In the data rows, zero lies at 7.5, halfway between 7 and 8.
Here is a table of points, one per row:
11 11 4 8 9 5 7 9 11 9 8 10 9 4 8 10 9 7 6 3 3 8 7 8 3 6 9 9 7 8 9 7 7 6 4 7 10 5 9 8 14 5 10 8 5 9 6 10 9 9 11 9 6 8 9 9 8 5 6 15 10 9 7 5
7 10 7 7 11 10 7 8 8 8 5 8 6 9 10 9 9 8 12 6 3 5 7 8 4 8 6 9 7 9 9 9 8 10 6 12 8 13 9 7 9 9 8 10 10 7 10 7 7 7 8 11 8 7 6 9 8 12 9 11 9 6 9 10
5 9 8 7 8 9 8 9 7 6 8 6 9 11 7 8 6 11 10 7 5 5 10 7 13 3 9 12 6 7 8 9 6 5 6 9 8 10 8 3 11 5 6 5 6 11 14 9 14 6 3 6 10 10 5 6 9 11 6 9 9 6 9 3
9 8 7 6 8 6 7 7 9 6 6 6 5 5 5 5 10 5 8 6 11 8 6 7 7 6 6 10 7 8 5 8 6 9 4 4 9 4 6 12 6 6 9 7 10 6 6 7 5 8 8 1 4 5 11 7 7 4 6 7 5 8 8 9
7 13 6 7 8 4 7 8 6 10 8 7 7 5 5 7 9 9 5 8 7 8 6 8 5 8 4 5 12 7 6 6 9 6 7 8 8 11 5 11 11 6 7 10 7 10 1 7 7 6 7 8 8 8 8 7 6 13 8 13 11 5 7 6
11 2 9 7 4 9 9 8 8 9 5 8 7 10 10 11 7 5 8 11 5 6 7 8 3 7 9 12 7 7 8 6 10 8 8 6 7 10 5 5 10 10 8 11 9 4 11 9 6 6 7 9 6 7 9 8 6 15 7 7 11 8 6 11
9 6 7 6 7 10 7 8 9 10 8 4 7 6 7 13 7 6 9 9 7 9 11 6 8 12 8 8 10 8 6 7 6 5 9 7 8 5 6 11 7 6 7 5 8 9 7 7 7 6 7 10 6 7 4 11 6 7 8 9 7 8 6 11
10 7 6 8 6 7 7 4 4 10 9 9 6 6 4 8 8 5 6 5 10 10 7 9 8 11 6 6 7 7 8 6 10 9 6 5 5 11 6 8 10 5 9 8 8 7 8 9 6 8 6 5 8 8 8 10 8 8 10 4 9 7 10 7
6 11 7 8 4 8 6 7 6 7 5 8 7 12 10 10 6 9 7 9 8 9 4 9 13 5 8 8 6 6 5 9 6 8 8 10 7 8 8 8 15 11 6 5 9 6 3 7 10 8 6 7 8 11 9 7 10 9 6 8 8 5 8 4
5 7 9 6 9 9 8 9 6 9 8 7 6 10 8 9 6 6 9 7 5 8 12 6 1 5 9 4 5 8 11 7 6 6 5 6 9 7 8 6 6 7 6 10 7 6 9 7 6 7 10 8 11 10 5 5 7 14 7 8 10 11 7 6
12 6 8 8 8 11 9 7 8 10 6 6 5 8 6 10 11 7 5 10 7 9 7 7 8 8 10 3 8 6 7 6 10 6 8 7 5 8 8 5 4 7 5 7 7 8 9 7 4 7 7 8 5 5 8 8 7 9 8 3 2 10 8 10
6 3 9 8 10 11 7 8 8 11 6 9 5 7 8 5 8 8 8 11 11 6 5 7 10 6 6 5 7 10 12 9 9 10 8 10 7 5 10 8 1 10 9 5 6 8 6 9 8 9 6 7 7 9 9 4 10 4 7 2 8 7 9 8
6 8 3 10 10 6 7 9 7 5 7 3 10 6 7 6 8 7 7 8 7 10 4 7 10 8 8 9 7 7 10 9 6 6 10 7 7 8 7 9 5 8 8 7 9 7 10 8 6 8 8 3 6 4 9 8 8 10 9 3 7 6 7 8
8 11 10 6 9 13 8 8 8 9 9 7 10 11 7 4 8 2 9 10 5 9 7 7 5 7 7 8 7 9 6 8 9 5 10 10 11 8 6 7 0 4 7 8 2 9 13 7 11 8 8 4 10 5 6 8 5 5 8 15 11 9 9 8
9 7 7 10 6 9 7 7 7 8 9 7 8 9 8 9 6 10 7 7 12 8 7 9 9 8 10 6 6 6 3 8 5 9 12 10 6 8 7 5 0 11 5 8 7 7 10 6 2 7 8 0 5 3 7 8 7 10 5 9 7 8 6 12
7 8 7 8 9 11 8 6 7 7 6 12 8 5 5 10 9 10 7 7 12 7 5 9 8 7 5 9 8 10 4 7 7 8 9 7 5 11 5 6 12 10 11 8 11 4 4 7 8 9 8 4 6 11 6 5 8 8 9 5 7 5 9 6
11 6 8 6 9 5 7 9 8 10 9 7 9 8 9 6 6 4 10 5 3 6 6 7 9 5 12 7 6 10 4 6 6 6 7 5 7 9 5 10 9 5 7 8 9 10 10 7 7 7 10 8 6 10 8 7 5 9 6 15 9 8 8 10
6 8 6 8 7 5 7 7 7 5 7 6 7 6 8 9 6 5 7 7 9 6 6 6 8 7 5 6 10 6 7 8 11 7 10 11 7 6 9 9 13 8 7 9 6 6 4 7 10 7 7 6 5 14 5 9 7 6 8 6 14 7 7 7
7 9 5 7 7 5 9 5 8 5 10 8 9 7 7 7 8 10 8 9 13 5 3 6 5 8 6 3 10 9 5 8 7 9 8 6 9 9 7 7 9 7 7 7 6 6 6 6 7 9 6 10 9 9 8 9 8 8 7 4 6 8 8 7
8 7 9 5 10 5 8 8 4 8 7 10 7 8 8 10 7 8 8 9 5 5 9 8 3 6 5 6 3 8 10 9 6 9 10 7 9 8 6 7 10 8 7 11 3 10 12 6 10 11 8 10 7 4 6 9 6 9 8 6 7 7 10 9
10 6 7 7 9 8 8 9 11 7 8 4 6 9 10 8 5 10 7 7 5 7 9 7 4 9 7 10 6 8 12 6 8 4 10 4 7 9 7 3 6 7 5 10 4 5 0 7 5 6 7 8 7 6 7 9 6 11 8 11 5 8 8 11
3 3 7 9 9 9 7 7 8 9 6 6 7 7 8 7 9 11 3 8 5 8 7 8 8 9 9 6 9 6 9 8 10 8 4 6 6 9 7 8 8 8 8 7 9 5 6 9 9 7 7 3 4 5 6 9 6 4 7 6 3 7 4 12
6 8 6 8 9 2 9 7 4 9 6 10 7 8 7 3 7 7 8 8 8 7 6 9 7 7 7 8 5 9 6 7 7 8 4 6 8 7 11 7 4 11 8 7 11 5 3 8 7 6 8 6 6 11 9 9 10 5 7 0 7 6 7 8
6 6 6 6 5 11 9 9 10 9 9 5 7 7 7 7 5 13 9 9 7 9 5 6 1 9 8 9 7 9 8 7 9 8 8 7 7 8 9 8 10 7 6 12 7 8 9 7 6 10 7 11 8 4 6 7 6 5 9 9 9 8 8 8
7 9 10 8 5 0 8 7 8 7 11 7 6 6 6 6 8 8 6 5 12 8 11 7 11 7 11 4 11 6 12 9 7 7 8 6 9 7 8 5 0 7 9 6 12 10 15 5 7 10 10 3 9 10 7 9 7 4 10 7 7 7 9 7
5 6 12 5 7 11 8 6 9 6 7 5 5 4 7 7 8 8 6 7 3 5 8 7 10 12 5 4 7 8 8 7 10 5 4 8 6 3 6 8 9 7 9 1 8 8 12 7 6 6 3 11 8 5 8 11 4 6 9 8 10 7 6 6
6 8 9 8 5 8 7 5 7 5 8 9 10 6 7 8 9 10 7 10 5 7 8 7 10 9 6 6 7 7 2 7 11 10 7 9 7 6 10 9 13 7 10 6 10 9 3 9 6 7 9 6 9 5 7 7 8 7 8 9 6 7 7 8
7 10 5 7 5 3 8 8 6 4 7 10 9 5 5 5 6 8 7 5 9 10 10 6 8 8 4 6 5 7 10 8 3 9 7 9 9 6 9 9 7 8 7 10 6 7 5 9 10 4 8 15 9 15 11 3 9 1 8 9 5 9 8 5
7 8 10 8 4 10 6 7 8 8 9 12 9 9 6 6 7 9 7 4 8 9 7 8 8 8 9 12 8 5 8 7 8 11 6 9 7 5 7 10 7 6 8 6 7 6 4 7 7 9 7 15 8 8 10 7 9 9 6 1 5 8 6 7
7 2 7 7 7 9 9 9 11 7 8 11 7 10 7 6 6 4 7 6 9 8 9 7 7 9 5 7 5 5 14 6 10 7 0 7 7 5 8 9 6 5 9 6 4 10 6 8 10 8 9 15 10 0 5 5 7 3 9 10 8 10 6 6
4 8 7 7 6 10 8 11 7 8 9 7 7 11 11 9 7 7 8 9 7 8 9 8 15 3 8 9 12 11 3 8 3 7 15 8 7 5 7 5 10 9 4 8 5 6 13 5 11 6 5 5 10 3 5 6 8 10 8 9 8 8 7 5
9 7 8 9 8 5 6 5 7 6 6 6 6 9 9 4 7 8 8 9 7 7 10 9 9 6 9 12 12 6 6 8 6 8 8 9 9 10 11 9 10 11 10 4 7 10 8 8 7 9 7 4 8 12 8 7 9 3 6 3 2 10 5 5
7 7 8 9 8 7 5 6 7 5 5 6 7 5 8 7 9 4 5 7 7 7 8 7 3 11 8 6 9 7 4 9 7 9 3 7 7 7 8 9 4 9 9 8 9 12 2 11 7 8 7 8 10 8 11 7 10 3 7 3 9 7 7 5
11 11 9 9 10 5 8 6 7 6 11 8 9 6 11 7 7 7 9 6 14 10 11 9 11 6 9 8 6 7 8 6 7 7 13 6 9 6 8 7 5 6 4 6 13 7 10 8 7 7 10 8 9 8 9 5 9 3 6 7 5 7 8 8
Along one direction, these points spread out more than along any other. Take the direction at right angles to it along which they spread out most. Go by this last direction. For each point below, how far along it does it lie, from 0 to 99? 50 is the average, and the first point above lies past it. One standard deviation of the points above along it is 16.
10 7 6 8 6 7 7 4 4 10 9 9 6 6 4 8 8 5 6 5 10 10 7 9 8 11 6 6 7 7 8 6 10 9 6 5 5 11 6 8 10 5 9 8 8 7 8 9 6 8 6 5 8 8 8 10 8 8 10 4 9 7 10 7 54
3 3 7 9 9 9 7 7 8 9 6 6 7 7 8 7 9 11 3 8 5 8 7 8 8 9 9 6 9 6 9 8 10 8 4 6 6 9 7 8 8 8 8 7 9 5 6 9 9 7 7 3 4 5 6 9 6 4 7 6 3 7 4 12 47
9 7 7 10 6 9 7 7 7 8 9 7 8 9 8 9 6 10 7 7 12 8 7 9 9 8 10 6 6 6 3 8 5 9 12 10 6 8 7 5 0 11 5 8 7 7 10 6 2 7 8 0 5 3 7 8 7 10 5 9 7 8 6 12 11
6 11 7 8 4 8 6 7 6 7 5 8 7 12 10 10 6 9 7 9 8 9 4 9 13 5 8 8 6 6 5 9 6 8 8 10 7 8 8 8 15 11 6 5 9 6 3 7 10 8 6 7 8 11 9 7 10 9 6 8 8 5 8 4 53
5 9 8 7 8 9 8 9 7 6 8 6 9 11 7 8 6 11 10 7 5 5 10 7 13 3 9 12 6 7 8 9 6 5 6 9 8 10 8 3 11 5 6 5 6 11 14 9 14 6 3 6 10 10 5 6 9 11 6 9 9 6 9 3 38
5 7 9 6 9 9 8 9 6 9 8 7 6 10 8 9 6 6 9 7 5 8 12 6 1 5 9 4 5 8 11 7 6 6 5 6 9 7 8 6 6 7 6 10 7 6 9 7 6 7 10 8 11 10 5 5 7 14 7 8 10 11 7 6 54
5 6 12 5 7 11 8 6 9 6 7 5 5 4 7 7 8 8 6 7 3 5 8 7 10 12 5 4 7 8 8 7 10 5 4 8 6 3 6 8 9 7 9 1 8 8 12 7 6 6 3 11 8 5 8 11 4 6 9 8 10 7 6 6 57
7 7 8 9 8 7 5 6 7 5 5 6 7 5 8 7 9 4 5 7 7 7 8 7 3 11 8 6 9 7 4 9 7 9 3 7 7 7 8 9 4 9 9 8 9 12 2 11 7 8 7 8 10 8 11 7 10 3 7 3 9 7 7 5 66
7 10 5 7 5 3 8 8 6 4 7 10 9 5 5 5 6 8 7 5 9 10 10 6 8 8 4 6 5 7 10 8 3 9 7 9 9 6 9 9 7 8 7 10 6 7 5 9 10 4 8 15 9 15 11 3 9 1 8 9 5 9 8 5 74
7 9 10 8 5 0 8 7 8 7 11 7 6 6 6 6 8 8 6 5 12 8 11 7 11 7 11 4 11 6 12 9 7 7 8 6 9 7 8 5 0 7 9 6 12 10 15 5 7 10 10 3 9 10 7 9 7 4 10 7 7 7 9 7 22
9 8 7 6 8 6 7 7 9 6 6 6 5 5 5 5 10 5 8 6 11 8 6 7 7 6 6 10 7 8 5 8 6 9 4 4 9 4 6 12 6 6 9 7 10 6 6 7 5 8 8 1 4 5 11 7 7 4 6 7 5 8 8 9 46
